In the data rows, the value 128 means zero.
Here are some points:
[177 142 117 181  73 140 199 118 165 135 106 144 109 138 107  95 128  73
 149  73 104 113 135 162]
[ 75 117 128 142  94 121 104 162 136  99 127  62 162  82 114  81 152  60
 152 109  90 119 114 183]
[136  91  89 136 127 106 155 142 120 134 132 171  78 152 120 104 127 138
 148 124 169 103 127 123]
[117 125  85 202 112 147 139 162 177 108 114 105 123 130 117  92 153  88
 151 114  88  98 134 155]
[ 90 115 131  73 148  93 107 104 108 146 161  93 161 133 168 175 106 203
 143 129 164 117 127 123]
[121 118  78 181  67 131 156 183 120 108 107 166  34 136 113  81 150  89
 182 120 157 104 137 136]
[138 128  79 132 114 126 145 141 169 130  78 154 111 129 106 121 136  83
 155  95 137  84 105 121]
[148 146 132 169  69 167 120 141 138  58  96 112 106 118 118 144 129  94
 161 106 125 122 134 162]
[173 160 111 156  90 153 147 104 158  82 154 150 123 144 149 111  99  60
 129 108 115 135 110 132]
[ 99 111  91 162 144 126 150 114 114 151 120 159  98 148 151 138 127 131
 131 139 167 101 130  92]
[129 133 114 136 124 107 154 119 105  94 102 165 113 144 124 118 135 135
 146 130 109 121  91 132]
[116 105 139 115 152 121 131 118 112 175 135 107 124 113 106 130 153 152
 120 143 127 144 145  77]
[171 127 129 169  69 180 136 159 155 134 137 107 122 112 100  85 105  82
 123  98 120 116 114 164]
[162 138 144 168 110 173 128 145 175 138 113 161 141 136 120  88 139 109
 128 112 136 126 128 143]
[133 130 100 203 103 145 153 161 142 104 129 176  80 149 123  85 149  74
 168 105 144  73 114 132]
[111 130 167  81 184 101 123  73 113 127 148 108 137 148 157 165 156 217
 105 187 169 149 142  91]
[146 128 181 134 100 150 100 120 128 118 123 171 130 123 143 142 166 169
 112 148 113 142 136 112]
[148 159 124 151  95 142 113 158 172 135 133 106 141 133 159 134 146 107
 155 116 139 119 111 136]
[126 107 162 130  95 149 125 147 112 108 127 182  95 137 131 116 144 114
 145 101 160 109 166  94]
[112 126 112 171 111 131 148 151 141 133 133 143 103 147 104 104 124 109
 134 104 123 110 105 119]
[130  82 165  69 167  78 129  99  88 134 121  64 207 155 120 168 141 168
  78 148 100 138 109  73]
[116 131 212  71 132  96  91 109 115 136 164  54 174  97 142 167 107 150
  59 148 144 155 134 102]
[122  93 177  53 197  91 106 150  90 128 123  47 167 123 175 161 146 174
  78 159  95 169 111  84]
[128 111 171  57 159 113 150 134  86 178 150 143  75 137 116 179 112 197
  85 128 184 121 157 102]
[125 166 204  81 154 115 136 102  93 167 119  86 152 142 167 185 127 170
  80 151 138 155 137 100]
[127 106 149  99 129 118 113  65 127 136 136  94 151 121 132 202  70 164
 112 155 134 139 123  96]
[127 151 156 135 132 109 123 114 115 149 132 181 154 136 130 150 109 173
  95 126 103 154 116  97]
[155 161 105 166 102 143 121 151 136 111  98  96 133 126 153 113 163  91
 149 126  85 116 107 156]
[154 136 129 102 149 125 134 108 120 103 152 153 137 135 156 151 137 126
 117 126 113 170 162 144]
[172 166 127  85 150 163 149  87  92 131 123 176 109 185 159 155 103 165
  86 104 179 133 170  94]
[145 135 136 122 136 126 127 112 144 157 149 133 143 144 132 138 130 123
 117 120 118 147 133 122]
[ 74 108 104 133 168  77 146 104 128 144 101 156  87 115 133  77 122 131
 162 113 123 128 102  98]
[100 137  85 211  83 150 164 145 134 106 106 213  61 143  89  72 135  72
 192  95 145 124 129 100]
[134 126 127 102 148 101 134 109 127 121  82  90  99 133 133 144 136 154
 138 155 148 149 132 113]
[163 126 111 161 100 116  94 146 142 107 111 124  95 145 120 111 151  95
 142 111 115  97 109 184]
[106 115 178  91 172 129 140 131 133 116 120 106 139 104 176 154 154 137
 126 168 130 128 116 121]
[108 114 100 110 158 118 137 133 138 108 122 119 150 114 146  82 117 100
 104 102 134 114 133 166]
[138 140 121 121 136 115 156 105  88 160 155 198 114 152 142 154 120 177
  79 132 195 156 163  94]
[ 85 114 153  60 160 100 138  70  94 155 136  93 131 162 141 160 122 177
 101 151 154 137 128  93]
[150 158  88 148 105 145 140 139 148 121 146 149 122 143 123 100 118  80
 116 131 139  96 132 134]
[143 158 111 155 100 120 167 137 130 129 122 167 114 146 138 108 148 123
 153 113 181 140 116 118]
[135 126 137 111 193  83 112  59 104 179 113 177 122 143 117 157 103 191
  97 154 146 190 126  83]
[107  74  37 184  59 106 129 164 167 106 101 189  68 120  97  55 145  83
 188  68 119  80 129 132]
[125 135  79 175  87 143 151 157 175  98 108 164  74 150 137  91 139  86
 186  80 128  96 145 147]
[134 149 128 113 120 121 113 117 155 134 151  64 168  94 123  97  96 139
 115 148 105 147 102 120]
[ 91  85 136 141 134 128 107 182 130 101 129  49 164 118 122  82 164  96
 150 140  93  89  92 179]
[187 161 135 145  75 152 184 151 167 134 114 113 143 110 120 104 141  52
 119 110 130 131 125 131]
[131 124 108 143  54 125 154 172 126  97 113 146  82 150 113 104 128 112
 154 109 138  70 109 107]
[100  79 108 126 154  89 132 155  47 160 105 181  75 136 147 146 133 175
 152 145 160 135 146  95]
[112 107 105 151 137 114 119 141 153  88  82 159  73 139 133 129 124 122
 172 146 138  71 115 121]
[129 115  79 153  96 141 116 155 132  94 114 142  58 110  95  90 121  96
 151 105  99  68 154 202]
[112 115 125 105 155 105 103 122  97 133 150 121 114 113 152 185 123 179
 149 149 169  98 132 133]
[139 120 199  73 166 144  88  94 103 130 148  56 196 142 145 146 125 174
  63 150 148 146  92 103]
[144 112 163 118 146  89 133  89 110 125 110 120 151 113 143 174 159 163
 125 165 114 156 132 124]
[113 131 104 153  92 150 124 182 157 130 135 133  96 101  67  78 116 109
 176 107  84  87 142 153]
[ 92 106 140  96 142 140 112  94 123 152 124 129 122 132 128 159 111 123
 102 135 157 147 143 113]
[ 99 123 172 133 162 114  79 106 150 130 137  81 191  98 128 161 101 130
 115 105 105 146 131 138]
[125 139 128 123 136 119 107 135  97 137 122  74 120  90 130 136 147 120
 127 134 120 111 128 150]
[117 127 144 128 120 121 130 141 129 103 117 133 109 156 118 121 134 122
 160 136 170 121 154  98]
[151 142 104 161 117 141 154 135 138 163 111 152  83 134 120 117 126  95
 153 120 137  94 104 145]
[122 137 128 112 137 103 140 137 120 161 118  80 142 108 127 130 129 138
 126 124  93 143 126 133]
[126 150 191  72 165  86 149  92 109 123 133 104 191 128 109 219 119 164
  89 170 127 167 112 100]
[105 147 148 120 114 141 143 165 132 137 146 102 165 131 113 145 136  77
 115 141 101 142 131 114]
[125 133 106 143 129 123 136 129 152  98 144  70 128 113 136 104 162  78
 140  92  80 122 151 194]
[ 97 149 117 141 113 112 125 162 117 118 114 128  98 121  98  96  94 132
 115 131 108 128 107 154]
[135 142  94 132  93 131 162 130 125 106 123 194  86 153 108  84  94 120
 185 102 121 114 126 139]
[154 157 117 144  90 157 154 136 130 100 124 129 131 153 109 123 126 129
 106 139 111 126 104 129]
[129 128 151 125 104 108 121 129 130 113 118 163 153 101 143 111 128 121
 137 117  81 131 106 134]
[132 151 148  93 130 131 148  96 144 128 123 152 142 135 128 155 102 167
  96 134 142 142 147 129]
[110 110 117 160  87 161 124 149 141 112  79 121  93 139 111 111 128  77
 204  94 116 101  92 123]
[174 148 136 118 155 122 136 106  96 150 141 165 117 147 151 137 135 137
 136 119 134 147 135 109]
[ 99 121  79 137 101 106 145 140 124 122 154 120  91 136 156 127 134 103
 157 130 163 115 123 155]
[ 93 132 121 157 127 137  93  95 158 108 104 152 116 145 144 112 123 100
 122 124 119 157  93 155]
[123 102 190  89 170 116  85 103 106 145 128  89 157 105 152 141 126 151
  84 117 106 154 116 133]
[123 124 137  94 129 115 118 107 110 106 162 157 116 142 135 112 115 168
 106 128 122 157 108 116]
[130 117 122 163  94 141 148 165 137 130 125 153 136  88  97  88 119 124
 162 149 113 131 118 175]
[108 113 167  99 144 113 119 103 111 116 112 164 116 156 155 142 108 183
  99 153 152 157 140  81]
[106 101 125  99 162 117 105 129 110 136 117  95 143 107 142 147 130 158
 101 164 135 124 150 112]
[149 151 136 166 106 153 145 129 117 128 119 171  71 120 116 120 125 122
 148 125 164 103 104 151]
[152 135 134 101 133 112 131  77 105 143 150 122 159 147 137 155  86 175
 104 168 164 129 170 114]
[122 150 119  62 171 138  98  76  97 134 102  84 141 112 122 169 134 159
 104 155 139 120 134 118]
[ 99 109 184  91 165 139  99 109  84 128 127  42 206 102 133 155 133 110
  51 145 125 145 125  98]
[111 128  88 142 102 134 147 190 134 150 102 141  87 141 132 127 130 120
 129  86  95 116 124 141]
[ 96 147 119  87 137 142 137 121 130 101 127 109 162 128 148 164 131 131
 130 127 151 154 112 133]
[110 149 102 112 159 105 155 119 137 123 130 177  87 131 131 157 117 154
 126 159 134 133 120 123]
[105 108 139 125 142  88 120 123  99 145 143 165 146 118 153 155  98 140
 108 133 146 147 138 111]
[128 134  72 161 109 163 105 179 154 102 105 127 161 112 110 121 134  99
 113  97 106 122 107 174]
[133 144 134 106 149 129 124 147 120 149 157 123 140 144 144 151 146 156
 114 142 158 127 142  95]
[ 90 115 131 158 146 151 128 150 119 135 145 171  75 112 135 109 144 122
 144 147 135 122 119 129]
[156 121  69 150  78 129 133 174 145  96 120 144 112 122 134  80 134  96
 155 108 127 129  98 154]
[ 78 106 154 102 169  85  99 170 115 128 143 109 124  99 134 157 128 133
 120 161 107 144 146 170]
[133 124 165 157 111 124 110 159 170 116 104  54 175  83  96  94 155  80
 117  83  79 100 117 179]
[122 103 122 154 104 131 128 163 123 113 133 174  89 139 127 109 109 134
 164 110 119 122 128 143]
[130 116  70 163  96 180 154 126 166 153 137 178  68 140 137 133 116  97
 170 103 130 105  91 133]
[151 110  73 188  85 162 148 133 148 141 117 149 105 104 107  88 132  93
 194 118 116 122 109 115]
[135 130 113 189  96 184 128 148 188  94 157 114 139 120 119  54 109  71
 149 120  70 101 104 146]
[111 136 169 112 166 119  88 119 149 116 161  75 208  88 113 127 165 129
 115 130  80 121 105 133]
[138 103  89 138 126 123 126 162 103 132 117 163 105 101 107 104 131 119
 133  90 125 111 117  97]
40 more points follow, each with its number after it:
[105 127 149  78 170 111 116  99 105 133 144  86 165 124 127 159 134 181
 103 168 111 155 109 134] 0
[115  99 122 107 180 118  98 131  97 115 138 135 141 113 142 135 115  92
 108 104  97 142  92 119] 1
[138 182 115 148  67 160 164 156 180  98 159 150 143 115 126  75 116  49
 144 130 104 126 115 115] 2
[110 116 180 103 150 136 122 139 106 140 116  94 153 118 120 186 135 156
 118 149 169 129 145 122] 3
[127 110  98 137 122 118 164 136 115 129 107 186 103 157 101 141 101 152
 178 147 107  79 144 139] 4
[ 99 107 132 123 151  90 123  85 107 162 125 146 126 144 124 129 127 180
 109 140 152 116 147 118] 5
[162 198 186  82 169  98  98  73 115 173 152  94 189 123 135 166 111 190
  50 165 134 162 121  67] 6
[128 111 111 194  90 110 116 154 112 106 103 100 114 107 106 111 134 106
 150 124 138  65 140 125] 7
[158 176 100 168 147 181 140 156 165 104 117  82 139  99 136  95 160  48
 161 123  79  94 111 178] 8
[168 134 129 146 121 116 112 144 159 123 121 120 164 119 146 103 121  83
 114 110 124 141 137 131] 9
[120 133 145  91 115 114  99 142 103 135 132  56 143  57 137 143 111 147
  99 122 129 151 128 130] 10
[124 134  75 153 122 124 166 124 132 119 110 165 110 119 104 142 164 125
 144 128 137 125 119 129] 11
[117  96 124 141 136 113 148 140 133 145 115 134 131 130 119  89 130 128
 115 112 137 120 111 129] 12
[111 107 163  94 141 114  91 146 130 128 154  70 206 118 157 142 136 144
 112 139  92 145 124 143] 13
[174 137  48 155 124 116 139 125 145 129 148 193  94 157 111 109 107 138
 173 107 131  75 140 141] 14
[125 102  96 177 111 132 119  96 118 113 117 101 118 172 136  86 149 118
 160 123 116 135 113 104] 15
[126  80  83 162 129 142 152 154 150 101 114 149  82 134 140 126 158  88
 157 128 123  98 126 130] 16
[108 134 119 117 123 127 124 120 123 150 128 144 119 139 146 155 131 138
 121 126 137 122 134 108] 17
[122 109 116 128 134 133 125 158 147 129 111  90  99 121 110 125 121 120
 127 110  95  80 137 140] 18
[155 167 111 125 119 117 116 100 136 143  93 167 124 153 139 159  75 132
 133 163 147 163 133  90] 19
[112 135 158 101 183 109  98  91 105 139 156 135 126 142 125 156  91 164
  48 153 154 169 154  96] 20
[132 111 108 152 100 141 128 135 146 138 132 157 103 118 144 111 138 134
 140  90 142 128 122 147] 21
[104 148 122 139 146 135 152 120 122 144 125 112 105 104 132 130 134 130
 132 165 111 134 146 134] 22
[115 115 104 149 122 134 132 147 135 148 157 116 159 129 122  96 143  95
 134 116  97 108 116 156] 23
[112 128 138  93 138 117 137  99 122 164 157 101 118 137 126 168 123 172
 105 120 151 132 111 113] 24
[111 111 151 133 170 106 130 140 125 138 128  69 174 120 123 132 106 131
 129  96 113 119 116 112] 25
[105 190 154 148 135 130 155 120 129 115 128 110 132 138 123 135 137 107
 127 142 152 141 109 142] 26
[128 109 186  99 162  87 113  92  73 163 144 181  84 141 148 161 103 178
 121 194 154 129 148  72] 27
[160 137 171  92 163  96 110 121 126 128 140 108 195 149 125 154 118 165
 117 134 118 128 143  91] 28
[124 123 181  86 197 116 116 103 103 159 131 111 113 112 146 182 113 217
  82 145 158 138 136  92] 29
[134 136 167 100 136 114 127 113 125 122 150 110 122 110 145 158 135 143
 105 135 115 145 134 123] 30
[134 120 166  77 159  93  96  89  70 160 106 189 140 118 137 171 132 189
  73 194 181 173 132 104] 31
[184 149 107 123 138  98 127  85 105 140 132 175  89 141 153 155 131 144
  99 107 166 126 117  74] 32
[125 133  87 204 104 132 125 160 148  75 140 147 103 146 123 111 159 111
 148 130 123 102  97 165] 33
[149 161 149 130 120 131 123  98 131 131 124  75 166 128 127 148 114 123
  91 108  95 156 104 122] 34
[156 196 121 142 105 147 153 138 165 130 157 154 150 145 101 119  63  66
 123  95 134 106 128 160] 35
[121  94 129 120 148 131 138 126 106 117 108 134  96 121 174 125 168 165
 151 102 116 132 122 103] 36
[103 117 136  96 177 100  98 124 120 161  89 153 132 130 142 140 124 159
 123 137 135 133 169  95] 37
[170 148 111 151 129 128 114 148 139  90 150 101 172 104 112 107 121  87
 126  88 112 101 111 154] 38
[108 144 148 131 140 112 119 111 130 149 135 123 123 122 104 142 105 111
 117 137 178 133 128  72] 39
Which of these numbered points is nearest to each point below, looking only along the 3 directions in which the first points spread most? Its number follows each.
[126 156 148 143 121 143 108 157 187 108 124  76 183 105 157 114 173  99
 115 108 104 137 128 138] > 38
[132 164 106 170 100 130 136 133 138 110 127 125 157  88 145  79 129  61
 153 113 103 125 119 126] > 38
[116 132  77 166 129 138 153 100 114 149 117 162 114 145  90 132 113 127
 160 128 129 136 121 131] > 11
[ 79 110 167 102 147 112 135 107  98 147 151  93 150 126 154 152 122 125
 106 145 154 154 138 105] > 3
[114 149 133 129 147 119 156 135 127 129 122 157 121 123 119 131 132 128
 121 117 149 131 131 100] > 17
[130 154 177  93 134 122 108  99 134 117 135 118 187 141 139 130  94 153
  79 156 123 156 146  87] > 28
[134 145 106 119  94 126 135 163 145 139 130 145  58 147 108 108 116 150
 116 129 141 125 145 144] > 11
[110  93 108  95 164  88 122 112  98 117  71 117 103 146 134 125 163 119
 134 118 113  98 161 119] > 36
[150 122  81 140  89 143 142 150 152 108 152 178  55 155 128 129 114 135
 146 102 147 101 125 133] > 14
[172 142 120  93 164 149 194 113 138 134 107 140  95 146 149 145 124 152
 120 130 122 139 167 106] > 19
[126 107  94 145 126 126 132 134 136 135 138 124 128 130 132  89 133 113
 162  96 119  99 145 123] > 15
[149 169 118 144 136 126 153 114 145 129 113 148 145 138 125 120 131 124
 110 116 126 134 125 122] > 26
[162 115 141 117 110 175 136 121 153 140 146 122 163 113 124 126 143 101
 125 113 102 136 105 151] > 9
[132 107 145  88 153 120 102 112 113 137 125  64 195  99 115 169 145 158
  83 160  79 174 109 154] > 13
[156 170  82 177  83 167 167 123 115 132 153 223 103 157 109 104  93 116
 140 133 153 108 157 108] > 14
[131 110 134  74 152  84 111 130 128 110 123 105 150 128 197 161 116 132
 113 153 142 166 133 129] > 3
[106 142 106 105 141 145 151 140 103 132 126 158  98 132 143 148 104 134
 130 160 175 122 103  93] > 17
[101 118 144 105 165 122  90 118 119 142 131  93 160  90 145 152 137 142
  90 132 124 166  97 125] > 10
[124 126 112 150 133 110 150 137 132 142 108 170 114 122 137 116 101 113
 134 106 153 122 141 116] > 11
[127 160 161 108 112 149 119 154 141 112 135 137 136 129 169 131 128 107
 111 117 158 100 103 142] > 26
[151 127 160  96 152 122 114  82  91 177 159 123 144 125 114 155  60 180
 113 145 171 167 140 107] > 20
[114 112  71 162 127 126 128 158 150  94 125 130 115 116 131  64 131 114
 149 148 109  97 128 159] > 7
[141 123  88 159 130 128 150 160 110 107 144 123  92 127 102 138 128  98
 146 141 106 120 128 163] > 15
[132 169  95 137 143 120 151 103  90 142  93 193  92 145 116 153 151 152
 110 128 151 132 184 106] > 32
[137 120 122 155  97 136 140 101 107 133 153 212 135 165 137 155  92 161
 150 116 141 135 134  91] > 32
[144 144 102 104 125 142 144 115  82 174 152 182  84 130 122 122 125 135
 135 137 147 116 145  88] > 32
[101 102 154 105 160 128 113 108  91 124 140 106 138 122 126 148 128 130
 118 172 135 153 151 113] > 3
[ 98 128 142 103 157 133 132  70  95 166 128 173  91 157 149 120 126 194
 131 164 171 159 127 114] > 27
[ 77  88 106 146 137  90 128 123 132 154  83 156 124 145 140 118 125 148
 157 151 115  99 161 121] > 36
[118 128 102 153 105 137 117 141 145 116 108 101 128 100 124  82 153  89
 195 113 113 113 107 162] > 7
[116 152 171 106 178 116 119  62 117 156 151 109 148 165 125 212 126 189
  94 138 134 154 159 115] > 20
[112 153 123 146 114  98 118 126 169 110 188 107 105 144 112 138 162  69
 175 127 153 114 147 147] > 15
[119 118 139 136 146 130 108 126 127 118 122  63 151  95 134 161 146 160
 125 131 110 105 117 160] > 25
[112 106 148  97 148 102 110 115 112 162 109 136 110 117 148 159 132 168
  93 159 120 137 143 113] > 37
[126 140 154 109 135 139 155 118 117 174 126 131 118 101 127 175 130 136
 132 123 148 136 139 107] > 39
[125 165 157  93 110 150 150 136 143 110 153  77 167 100 135 126 112 125
 110 156 121 165 118 138] > 34
[169 167 144 160  83 155 158 143 164  97 141 148 135 126 119 140 106 101
 118 117 121 133 124 105] > 35
[104  75 142  63 193  91 105  75  91 137 130 147 153 127 140 167 144 217
  76 163 106 146 152 103] > 29
[115 120  85 163 147 155 107 121 136 112 112 117 115 132 149 104 159 117
 131 102  99  86 105  99] > 15
[145 133 128  66 118 153 147  87  97 136 164 136 127 155 134 143  85 157
 105 101 149 146 127 115] > 19
[109 148 145 121 124 111 131 129 110 135 139 144 135 126 138 152  89 143
 133 136 153 152 122 126] > 39
[140 142 204  88 147 154 106  53  96 165 144 114 191 124 160 159  97 167
  76 137 141 169 122 107] > 6
[140 141 162  86 134 140 116  89 128 144 148  81 151 104 152 165 155 159
  80 138 121 117 124  97] > 28
[137 168 160  65 155 112 123  53  63 186 146 140 149 162 146 169  90 206
 104 166 181 172 146  69] > 31
[118 101 124 144 122 155 158 125 149 113 127 170  91 132 140  89 129 132
 146 121 137 113 145 119] > 11
[123 138 110 149 124 132 155 101 102 172 126 162  73 127 145 162 110 156
 134 152 143 117 143 132] > 32
[128 138 198 111 147 151 112 115 129 141 163  92 166 134 137 149 125 175
  82 157 112 155 168 122] > 28
[110 137 121  92 149 111 104 122 104 136 115 170 112 144 116 156 130 177
 133 114 156 160 145  85] > 5
[104 140 152 110 150 109  85 136 143 122 107  39 211  95 156 115 163  99
 109 131 121 131  98 180] > 13
[130 139 121 105 136 133 105 137 155 126 139 113 164 114 117 141 133 109
 134 110 116 136 113 152] > 9
[111  98  92  98 137 104 145 110 109 152 131 127 114 136 128 148 135 124
 167 127 164 120 112  93] > 36
[121  81 147 132 164 117 133 149 131 132 128  90 157 119 157 130 109 129
 165 115 127 140 153 120] > 1
[137 141 184 118 117 130 131 132 150 106 152  71 203 123 148 119 153 105
  88 133 119 151 128 123] > 34
[116  88 115 110 129  87 115 109 124 109  96 147  82 144 142 122 102 193
 146 134 133 113 132 118] > 36
[132 126 125  67 160 123 144 101  81 147 129 135 114 127 143 167  93 184
 110 172 156 141 135  99] > 27
[116 132 163 140 145 129 120 119  89 137 131 178 133 153 116 104 113 125
 129 159 128 112 109 151] > 17
[149 149 106 122 156 125 155  97 151 142 135 114 127 108 141 148 140 147
 119 158 167 137 128 136] > 39
[136 118  97 116 114 162 131 173 148  89 120 108 163 123  91 113 164  87
 118 134 128  78 138 147] > 23
[136 128 175  95 159  89  83  79 113 132 143  42 194 132 150 173 132 212
 127 175 123 177 127 104] > 0
[139 110 157 125  94 111 122 139 103 141 117 135 113 148 119 138 118 106
  99 131 151 131 131 133] > 17
[139 151 183  53 169 102 106  57  90 176 154  54 151 136 161 191 118 194
  87 142 110 185 141 106] > 6
[141 115 140 128 136 114  99 124 150 120 131 113 121 143 152 140 129 125
 128 133 145 135 123 101] > 22
[163 140 142  93 138 122 143  86  86 146 127  97 170 127 130 143 114 156
  80 156 140 179 132 125] > 28
[139 118 170  85 138 110 101 124 119 133 142  88 159 115 124 115 109 133
 125 139 110 161 150 144] > 10
[141 112 110 112 136 131 116  98 118 119 133 166 146  96 123 130 107 173
 112 150 123 157 141 141] > 39
[124 162 168 121 147 150 143 120 151  92 144  90 170 123 122 127 145 128
  98 125 105 116 107 134] > 34
[125 133 104 170 111 145 148 153 124 113 109  84  92 110 120 115 152 108
 133 125 115  86 137 131] > 7
[139 137 118 111 118 137 121  82 135 193 105 181 121 128 129 126 118 141
 132 138 136 107 121 101] > 19
[114 123 130 105 152 111 134 109  99 126 139 161  86 109 149 154  95 177
 102 158 147 157 163  90] > 5
[112 142 193  59 140 108  89  74  97 147 150 121 170 144 157 189 118 175
  59 142 126 165 136  89] > 6
[160 156 116  91 127 129 116 110 135 122 138 127 137 114  99 153 151 111
 131 149 109 107 107 109] > 26
[146 161 211 129 130 132 125 109 101 135 139  71 178 154 144 142 130 168
  83 106  82 161 131 161] > 34
[ 96 101  82 166  86 128 135 175 138 107  97 119 110  97 100 110 143 116
 162 113 129  90 103 172] > 7
[137 155 123 137  57 177 162 159 144 113 114 141 142 134 107  85 126  68
 129 127 110 101 112 171] > 2
[121 138 156 104 119 109 136 114 131 136 170 121 163 108 107 140 140 161
 117 154 117 164 118 121] > 30
[111 108 114 136 143  95 118 122  96 127 122 117  80 114 132 118 128 125
 149 132 113 110 118  89] > 36
[141 109 128 141 117 146 144 103  85 166 152 180 106 144 146 108  87 156
 123 154 147 104 129 103] > 32
[142 139 122 173 107 136  96 191 178  75 115  81 168 107 134  75 168  50
 144  73 110 105  88 180] > 8
[120 106 128 118 141  96 154  98 108 160 118 176 110 149 132 150 147 142
 121 128 154 165 164  98] > 32
[145 124  79 139 129 113 135 147 132 120 107 106 131 130 173 127 163 133
 159 115 114 121 128 117] > 12
[117 125 161  61 195  85 107  74  52 146 167  92 138 161 136 181 149 195
 118 154 145 136 149 106] > 29
[123 135 179  73 193  99 145  78  80 181 133  85 186 115 141 183 120 180
  47  96 132 154 111 124] > 6
[143 126 148 134 158 142 129 153 156 136 141 148 102 139 112 144 129 127
 112 116 137 146 147 110] > 17
[148 112 141 139 102 149 119 152 167 143 138  93 143  70  68 121 161  86
 137 117  76 107 127 146] > 38
[134  90 162  98 115 111 109 148  90 135 123  80 135 102 152 136 140 131
 113 106 114 127 130 149] > 25
[144 138 102 187  82 156 141 193 176  84 117  84 140 117 132  89 136  32
 170 108  85 124 105 146] > 8
[135 121 120 167  83 180 126 147 160 113 142 102 156  95  93 102 153  69
 138 123  90 163  97 133] > 38
[ 94 107 128  99 135  87 129 114 122 148 151 125  88 113 149 137 134 138
 133 126 127 138 115 111] > 36
[114 127 129  87 120  85 137 108 100 164 121 150 139 111 142 144 137 146
 125 135 135 125 132 103] > 5
[135 113 112 215  96 135 153 178 174  84 125  83 159 120 121  88 140  84
 156 111 104 120 105 156] > 8
[ 96  94 125 126 125 123 137 126  60 169 105 163 111 122 107 150 125 157
 141 131 142  95 118  91] > 36
[167 141 170 102 152 160 140  80 116 149 138 141 122 158 136 150 104 174
 106 144 164 155 136  91] > 19
[114  97 153 142 156 153 116 118 135 154 130  92 154  98 130 144 140 132
 116 119 135 121 115 174] > 25
[146 163 144 158 119 136 128 120 131 139 164 162 141  94 146 125 117 124
 133 128 124 150 121 139] > 26
[154 110 133 164 121 155 149 198 194 121 130  85 110 107 125  85 139  94
 144 125  81  94 122 191] > 8
[142 119 112 107 139 156 113  86 152 141  97 145 149 166 136 122  98 150
 137 104 142 145 134 111] > 39
[139 176 221  87 145 181 120  99  91 120 165  66 196 123 135 158 121 156
  79 164 105 175 112  78] > 6
[141 145 101 144  94 170 163 149 125 110 151 134  94 149 124 107 122 129
 151 124 115 102 146 149] > 21
[135 153  93 156 148 126 134 117 119  93 140 152  97 159 115 158 101 126
 138 143 161 140 131  86] > 19
[147 161 135 162  86 157 146  89 130 164 105 142 155 153 110 118 140  95
 152  96 132 129 111 140] > 35
[150 142 154 107 111 146 147 118 159 103 127  93 156 141 129 137 106 102
 132 116  99 139 146 167] > 9
[155 141 176 104 131 152 117 124 136 149 107  94 145 123 151 137 104 106
 110 114 112 140 113 149] > 34
[117 131 166  67 138  94 141  82  95 143 151 151 111 149 162 167  91 182
 109 153 122 141 157  80] > 31
[129 138 186  90 161 150 132  75  67 158 119 142 144 150 131 190 137 148
  95 133 154 154 165 113] > 20
[ 98 120 105  99 164  72 119 134 100 149  90 165  86 112 150 143 129 178
 133 137 173 125 132 119] > 5
[132 137 115 141 121 169 168 145 120 101 112 123 167 119 140  97 101  89
 144 130 135  98 106 160] > 9
[127 153 159  85 162 118  81  53 117 178 143  95 151 107 148 138 113 172
  40 147 176 170  87  99] > 6
[126 130 116 139 102 147 105 152  96 145 116 118 145 130 140 107 154 136
 104 164 118 121 120 103] > 22
[111 102 153 139 122 115 119 163 119 122 114 110 129 119 178  94 141 115
 141 132 112  87 123 135] > 18
[102 104 124 130 127 123 142 174 160 122 139  99 136 129 145  98 150 119
 170 116 112 132 131 137] > 18
[118 112 190  87 173  97  91  97 102 187 150 106 162 122 170 178 124 219
  87 153 166 170 136  99] > 29
[ 89 100 139 128 112 115 130 125  83 121 117 113 103 112 108 125 134 137
 127 133 129 134 140 154] > 36
[135  85  96 191 117 131 135 139 153 126 102 143  81 147 103 112 100 115
 192 146 112 113 158 125] > 16
[109 119 103 130 123 137 127 161 153 110 131 131 124 133 133 111 156 123
 169  88 109  92 104 160] > 7
[151 147 144 118 124 174 137 137 138 103 153 133 157 166 151 112 134 138
 134 125 134 157 136 125] > 26
[150 122  89 175  89 132 123 191 159 113 122 167 122 102 128  45 112  86
 154  92 124 121 106 183] > 33
[129 115 119  92 136  88  98 159 148 150 107 102 136 136 127 106 118 162
 148 136  89 132 119 146] > 1
[133 134 193 100 164 132 127  77 107 142 110  71 206 135 126 181 124 128
 110 142 109 181 145  95] > 28
[155 129 132 130 114 128 142 100 130 147 106 155  97 145 129  88  94 155
 110 152 180 127 110 106] > 19
[128 147 160 151 141 147 100 103 127 136 142  78 184 135 139 158 143 139
 109 110 129 141 133 154] > 34
[141 121 133 129 172 155 160  86 129 115 134 164 100 154 134 123 123 122
  92 141 133 147 120 130] > 19
[134 121 154  84 150 143 145  48 107 190 142 151 127 148 149 145  93 210
 118 189 149 143 127 102] > 31
[130 140 178  92 123 128 130 125 117 131 160 106 145 122 166 114 137 146
 122 152 128 143 123 128] > 30
[144 195 114 108  88 177 140  93 154 107 157 179 153 146  92 107 111 132
  98 124 146 183 130 169] > 35
[138 140 127 174  97 167 170 153 140  94 103 141 102 122 107 119 148  93
 128 141 158 127 143 131] > 21
[ 94 146 137  92 178 104 134 108 105 170 138 112 143 124 131 156 147 174
  99 143  96 159 150 111] > 3
[140 134 144 101 142 105 117 119  99 139 144 117 110 129  97 158 104 154
 113 142 132 170 143 104] > 24
[186 170  94 153 106 156 174  94 154 146 136 199 112 122 151  99  85 109
 156 133 122 160 140 118] > 35
[117 129  86 153  51 165 158 139 176 117 133 145 111 113 116 105 122  90
 176 113 130  80 109 148] > 33
[121 137 178  73 165 129 109  96 107 183 153 134 139 165 140 184  85 192
  90 155 145 169 137 104] > 20
